In the data rows, zero lies at 4.5, halfway between 4 and 5.
Here are some points, each followed by its number:
[5. 3. 5. 5. 2. 3. 5. 2. 2. 3. 6. 5. 3. 5. 4. 6.] 0
[4. 2. 3. 8. 4. 5. 5. 8. 1. 0. 3. 2. 1. 7. 5. 6.] 1
[7. 8. 4. 0. 5. 4. 2. 4. 8. 8. 2. 6. 5. 0. 8. 3.] 2
[6. 4. 2. 4. 3. 4. 4. 6. 5. 4. 5. 4. 6. 6. 4. 4.] 3
[2. 6. 5. 3. 4. 3. 4. 6. 5. 5. 7. 6. 4. 6. 1. 5.] 4
[9. 5. 6. 8. 8. 6. 8. 7. 2. 1. 3. 4. 2. 5. 7. 3.] 5
[2. 6. 4. 0. 1. 2. 2. 0. 9. 7. 7. 3. 9. 4. 3. 5.] 6
[6. 5. 3. 0. 6. 5. 5. 2. 9. 8. 5. 5. 3. 2. 4. 4.] 7
[3. 2. 4. 4. 4. 5. 3. 6. 6. 6. 8. 4. 6. 6. 4. 4.] 8
[3. 2. 5. 4. 5. 2. 5. 4. 3. 4. 6. 4. 5. 4. 4. 4.] 9
[5. 5. 3. 4. 5. 6. 6. 6. 5. 6. 2. 6. 1. 4. 6. 6.] 10
[3. 7. 3. 0. 3. 1. 0. 0. 9. 8. 8. 2. 7. 1. 3. 4.] 11
[8. 4. 3. 5. 8. 8. 5. 5. 4. 9. 4. 4. 2. 4. 7. 3.] 12
[4. 5. 5. 3. 5. 6. 4. 4. 3. 4. 5. 4. 4. 4. 5. 5.] 13
[3. 3. 5. 2. 3. 2. 3. 3. 6. 2. 7. 2. 7. 5. 2. 7.] 14
[2. 6. 5. 0. 2. 4. 4. 0. 9. 8. 8. 3. 7. 0. 3. 3.] 15
[5. 3. 4. 4. 3. 6. 5. 3. 6. 6. 6. 5. 3. 3. 3. 3.] 16
[8. 9. 4. 3. 6. 7. 4. 4. 6. 7. 3. 5. 4. 4. 7. 6.] 17
[5. 4. 3. 5. 6. 5. 5. 6. 4. 5. 6. 3. 5. 3. 5. 5.] 18
[6. 3. 3. 7. 4. 7. 5. 7. 1. 4. 4. 3. 3. 7. 4. 5.] 19
[6. 5. 2. 8. 8. 5. 6. 9. 4. 5. 4. 6. 3. 4. 5. 3.] 20
[7. 5. 3. 2. 5. 6. 6. 3. 5. 6. 3. 4. 4. 5. 6. 3.] 21
[3. 4. 6. 7. 1. 5. 4. 4. 2. 4. 4. 6. 4. 6. 2. 6.] 22
[5. 5. 5. 4. 6. 5. 4. 3. 3. 8. 5. 3. 6. 2. 6. 0.] 23
[7. 7. 1. 5. 6. 6. 4. 9. 4. 9. 0. 5. 3. 5. 8. 0.] 24
[8. 5. 5. 6. 5. 4. 5. 6. 3. 6. 3. 6. 2. 5. 4. 3.] 25
[4. 4. 5. 3. 5. 4. 6. 1. 3. 4. 4. 5. 4. 3. 4. 5.] 26
[3. 6. 5. 5. 5. 5. 3. 2. 4. 2. 4. 5. 6. 4. 5. 8.] 27
[5. 7. 2. 1. 7. 3. 4. 1. 9. 6. 4. 4. 4. 2. 2. 3.] 28
[6. 3. 1. 5. 6. 6. 3. 5. 5. 3. 6. 5. 4. 4. 5. 4.] 29
[2. 6. 6. 3. 5. 4. 4. 4. 5. 3. 6. 3. 7. 4. 3. 6.] 30
[3. 3. 7. 6. 4. 3. 4. 2. 2. 3. 3. 3. 7. 4. 4. 4.] 31
[2. 8. 6. 0. 3. 6. 3. 0. 9. 9. 9. 1. 6. 3. 3. 4.] 32
[7. 6. 6. 5. 4. 6. 5. 5. 4. 4. 5. 5. 4. 4. 7. 4.] 33
[5. 4. 4. 7. 5. 2. 3. 5. 5. 3. 5. 3. 6. 5. 4. 5.] 34
[8. 3. 4. 3. 7. 5. 5. 4. 5. 5. 2. 7. 2. 5. 5. 2.] 35
[4. 2. 4. 8. 4. 5. 6. 5. 2. 1. 2. 5. 3. 6. 5. 6.] 36
[4. 5. 6. 4. 5. 6. 5. 4. 5. 5. 2. 6. 3. 3. 5. 3.] 37
[6. 3. 5. 9. 4. 5. 5. 6. 1. 3. 3. 7. 5. 6. 6. 5.] 38
[7. 2. 4. 9. 7. 7. 4. 6. 0. 5. 2. 7. 2. 7. 4. 6.] 39
[0. 4. 6. 3. 5. 4. 2. 6. 6. 3. 5. 7. 5. 4. 3. 3.] 40
[2. 2. 7. 3. 1. 2. 4. 6. 6. 4. 8. 4. 5. 5. 3. 4.] 41
[7. 4. 2. 6. 3. 1. 4. 3. 3. 5. 4. 5. 5. 5. 6. 4.] 42
[6. 3. 4. 9. 5. 4. 3. 7. 3. 4. 4. 5. 5. 7. 3. 5.] 43
[5. 3. 6. 4. 4. 5. 4. 3. 3. 4. 3. 4. 5. 5. 2. 2.] 44
[4. 6. 4. 4. 2. 5. 3. 3. 6. 5. 6. 6. 4. 2. 3. 4.] 45
[5. 6. 7. 5. 8. 5. 5. 8. 1. 4. 0. 7. 2. 6. 7. 4.] 46
[3. 2. 8. 3. 5. 5. 4. 2. 4. 5. 4. 4. 4. 8. 3. 4.] 47
[4. 3. 3. 4. 3. 4. 5. 5. 9. 2. 8. 6. 6. 7. 4. 4.] 48
[5. 5. 6. 8. 6. 5. 6. 6. 1. 4. 5. 6. 4. 7. 5. 4.] 49
[3. 6. 4. 0. 4. 5. 5. 1. 9. 8. 9. 3. 8. 1. 3. 2.] 50
[5. 3. 6. 6. 3. 4. 5. 5. 2. 4. 4. 4. 4. 6. 3. 7.] 51
[6. 8. 2. 0. 7. 3. 4. 5. 9. 7. 5. 4. 4. 1. 6. 4.] 52
[6. 5. 6. 6. 3. 5. 4. 6. 2. 0. 2. 5. 5. 6. 6. 4.] 53
[6. 6. 5. 0. 6. 4. 4. 4. 7. 3. 4. 4. 7. 2. 6. 5.] 54
[2. 5. 4. 2. 0. 5. 4. 4. 3. 2. 7. 2. 7. 5. 3. 5.] 55
[2. 2. 5. 6. 2. 3. 5. 5. 3. 3. 5. 8. 4. 6. 3. 3.] 56
[9. 7. 3. 9. 7. 6. 7. 6. 2. 5. 2. 5. 4. 5. 6. 0.] 57
[3. 3. 4. 6. 4. 4. 4. 5. 0. 1. 4. 5. 5. 5. 5. 5.] 58
[3. 3. 6. 6. 2. 4. 4. 4. 4. 3. 4. 4. 7. 7. 3. 4.] 59
[5. 3. 3. 5. 4. 5. 3. 3. 4. 4. 7. 5. 5. 4. 4. 6.] 60
[3. 4. 8. 2. 5. 3. 3. 3. 6. 6. 7. 5. 3. 3. 4. 5.] 61
[3. 3. 6. 5. 4. 5. 5. 6. 3. 3. 5. 5. 4. 7. 4. 5.] 62
[4. 4. 3. 8. 2. 2. 4. 5. 2. 3. 5. 4. 4. 4. 4. 5.] 63
[2. 4. 8. 5. 2. 4. 4. 5. 2. 2. 5. 6. 6. 6. 1. 6.] 64
[4. 2. 7. 3. 3. 6. 3. 4. 2. 4. 5. 4. 6. 4. 4. 5.] 65
[2. 4. 5. 2. 3. 6. 5. 4. 4. 4. 5. 5. 8. 3. 2. 6.] 66
[6. 5. 7. 6. 3. 4. 4. 5. 3. 3. 4. 4. 4. 4. 4. 5.] 67
[6. 5. 4. 7. 5. 2. 6. 4. 6. 6. 3. 5. 1. 1. 7. 4.] 68
[2. 5. 7. 0. 2. 4. 2. 2. 5. 4. 9. 2. 6. 5. 2. 6.] 69
[6. 6. 7. 8. 5. 5. 5. 6. 5. 4. 4. 5. 5. 2. 4. 4.] 70
New points follow, each followed by the number of its nearest point above, looking only along the 2 directions in which the numbered points spread most.
[7. 4. 2. 5. 4. 6. 6. 6. 4. 1. 3. 6. 6. 5. 6. 5.] 70
[5. 6. 5. 2. 4. 4. 1. 3. 8. 4. 7. 3. 7. 3. 4. 3.] 61
[6. 5. 1. 5. 7. 5. 5. 6. 5. 6. 5. 6. 4. 3. 5. 4.] 68
[7. 6. 5. 7. 6. 5. 7. 8. 3. 5. 3. 6. 3. 5. 7. 2.] 20
[8. 4. 5. 5. 4. 6. 6. 7. 6. 6. 4. 6. 4. 6. 5. 5.] 33
[8. 3. 3. 9. 8. 6. 6. 7. 1. 2. 0. 8. 2. 4. 6. 3.] 5
[7. 6. 2. 2. 7. 4. 5. 5. 7. 8. 5. 4. 4. 3. 6. 4.] 17
[3. 5. 5. 6. 3. 4. 5. 3. 4. 6. 5. 4. 5. 5. 3. 4.] 60
[4. 4. 5. 5. 3. 4. 5. 2. 5. 6. 5. 4. 4. 5. 5. 5.] 26
[6. 3. 7. 9. 3. 3. 2. 9. 1. 2. 3. 9. 2. 8. 3. 4.] 1
[3. 4. 7. 2. 3. 5. 4. 4. 6. 6. 3. 5. 5. 3. 3. 4.] 45
[6. 2. 3. 3. 7. 6. 4. 6. 5. 6. 4. 4. 4. 5. 5. 4.] 37
[6. 7. 1. 1. 7. 6. 5. 5. 7. 7. 2. 5. 3. 2. 5. 3.] 17
[6. 2. 4. 9. 6. 3. 4. 8. 2. 5. 3. 6. 2. 8. 3. 5.] 38
[5. 4. 3. 7. 5. 5. 4. 7. 5. 3. 5. 4. 3. 5. 4. 3.] 70
[3. 5. 5. 7. 4. 4. 3. 7. 5. 3. 4. 6. 4. 7. 6. 6.] 67
[0. 3. 5. 3. 1. 3. 5. 0. 7. 4. 8. 3. 7. 3. 4. 6.] 69
[6. 3. 5. 5. 3. 4. 6. 3. 4. 5. 5. 6. 4. 5. 3. 5.] 44
[4. 3. 3. 3. 4. 2. 4. 7. 5. 5. 3. 4. 5. 3. 5. 6.] 13
[4. 4. 5. 6. 4. 5. 6. 6. 6. 4. 3. 5. 2. 6. 6. 3.] 70
[6. 3. 7. 9. 4. 4. 5. 8. 0. 1. 3. 5. 5. 7. 5. 2.] 1
[4. 5. 4. 2. 5. 2. 4. 6. 4. 6. 8. 6. 5. 3. 4. 5.] 45
[6. 5. 3. 6. 5. 5. 3. 5. 5. 4. 5. 7. 3. 6. 6. 5.] 70
[7. 4. 3. 7. 6. 7. 3. 5. 0. 5. 2. 7. 3. 7. 8. 4.] 46
[4. 5. 5. 0. 2. 4. 4. 2. 7. 5. 5. 5. 6. 5. 3. 4.] 61
[4. 7. 4. 3. 6. 4. 5. 4. 6. 4. 3. 7. 6. 5. 4. 3.] 16
[4. 7. 2. 5. 5. 3. 6. 4. 6. 7. 5. 4. 4. 3. 4. 4.] 23
[6. 3. 3. 7. 5. 5. 6. 5. 4. 4. 4. 6. 4. 6. 3. 2.] 70
[8. 5. 5. 5. 6. 4. 4. 4. 6. 6. 3. 6. 3. 4. 6. 4.] 68
[3. 4. 4. 0. 5. 1. 4. 2. 9. 8. 8. 3. 6. 0. 5. 4.] 50
[4. 2. 2. 3. 5. 2. 3. 4. 8. 7. 6. 5. 3. 4. 6. 4.] 54
[2. 4. 7. 2. 2. 5. 6. 3. 2. 1. 5. 2. 5. 5. 4. 6.] 59
[6. 5. 3. 9. 6. 5. 8. 6. 1. 4. 3. 6. 4. 4. 8. 4.] 46
[6. 5. 3. 4. 7. 3. 5. 3. 3. 4. 3. 5. 5. 6. 6. 4.] 33
[4. 6. 3. 4. 5. 3. 5. 3. 4. 5. 8. 3. 5. 5. 3. 5.] 8
[4. 3. 4. 4. 6. 3. 2. 5. 3. 4. 4. 5. 4. 5. 5. 2.] 42
[7. 2. 4. 8. 5. 4. 7. 8. 4. 7. 2. 3. 2. 4. 8. 4.] 20
[3. 6. 3. 1. 6. 6. 5. 5. 8. 7. 3. 4. 4. 3. 4. 5.] 54
[4. 2. 6. 9. 0. 7. 4. 5. 0. 4. 3. 7. 6. 4. 1. 5.] 58
[8. 8. 3. 5. 7. 4. 3. 6. 6. 6. 1. 5. 2. 3. 8. 4.] 12
[3. 5. 4. 4. 4. 5. 5. 4. 4. 7. 4. 6. 4. 4. 7. 7.] 18
[5. 3. 5. 8. 5. 5. 5. 3. 4. 2. 4. 6. 5. 3. 5. 4.] 67
[5. 5. 2. 4. 6. 4. 6. 4. 6. 4. 5. 4. 4. 2. 8. 4.] 21
[5. 5. 7. 6. 2. 4. 4. 4. 3. 3. 5. 4. 4. 5. 3. 4.] 0
[7. 3. 4. 6. 5. 4. 6. 7. 2. 4. 1. 5. 3. 6. 6. 4.] 46
[2. 4. 5. 5. 0. 4. 4. 7. 2. 1. 8. 3. 6. 4. 3. 5.] 64
[3. 6. 5. 1. 3. 5. 7. 4. 7. 3. 5. 3. 7. 1. 3. 4.] 61
[5. 4. 4. 4. 4. 2. 7. 4. 7. 4. 3. 5. 5. 3. 5. 4.] 16
[4. 6. 4. 5. 7. 3. 5. 5. 4. 5. 4. 7. 5. 6. 3. 2.] 29
[5. 6. 3. 1. 6. 1. 4. 2. 8. 4. 6. 2. 4. 2. 3. 4.] 54
[3. 6. 6. 5. 5. 4. 5. 3. 4. 4. 3. 4. 2. 5. 5. 3.] 42
[5. 3. 7. 0. 4. 5. 5. 2. 6. 4. 6. 5. 4. 4. 7. 5.] 45
[4. 6. 4. 2. 4. 5. 4. 3. 9. 8. 7. 3. 6. 2. 5. 3.] 28
[7. 4. 4. 7. 7. 6. 5. 8. 3. 3. 1. 5. 6. 5. 6. 6.] 46
[5. 6. 1. 4. 6. 4. 3. 5. 5. 9. 5. 3. 1. 4. 5. 0.] 17
[2. 5. 6. 0. 4. 5. 4. 3. 5. 6. 6. 4. 7. 2. 5. 5.] 61
[6. 3. 4. 9. 6. 6. 6. 7. 0. 3. 2. 7. 2. 8. 7. 4.] 39
[0. 2. 6. 3. 2. 5. 7. 3. 2. 1. 6. 3. 7. 5. 3. 6.] 64
[2. 5. 5. 0. 4. 3. 5. 3. 7. 4. 7. 2. 7. 4. 7. 5.] 61
[4. 5. 3. 4. 6. 5. 4. 5. 7. 6. 3. 4. 3. 2. 8. 5.] 21
[5. 7. 3. 3. 5. 5. 6. 3. 7. 7. 3. 3. 2. 2. 5. 4.] 23
[3. 3. 5. 4. 5. 4. 2. 4. 4. 6. 4. 5. 5. 4. 2. 5.] 60
[6. 3. 7. 4. 5. 5. 4. 5. 2. 5. 1. 5. 6. 6. 5. 3.] 70
[3. 2. 5. 8. 3. 4. 5. 5. 6. 4. 2. 6. 4. 6. 4. 4.] 67
[3. 5. 4. 6. 4. 1. 7. 4. 3. 4. 4. 5. 6. 4. 4. 5.] 34
[9. 3. 4. 7. 8. 5. 3. 7. 3. 4. 1. 4. 1. 3. 7. 2.] 57
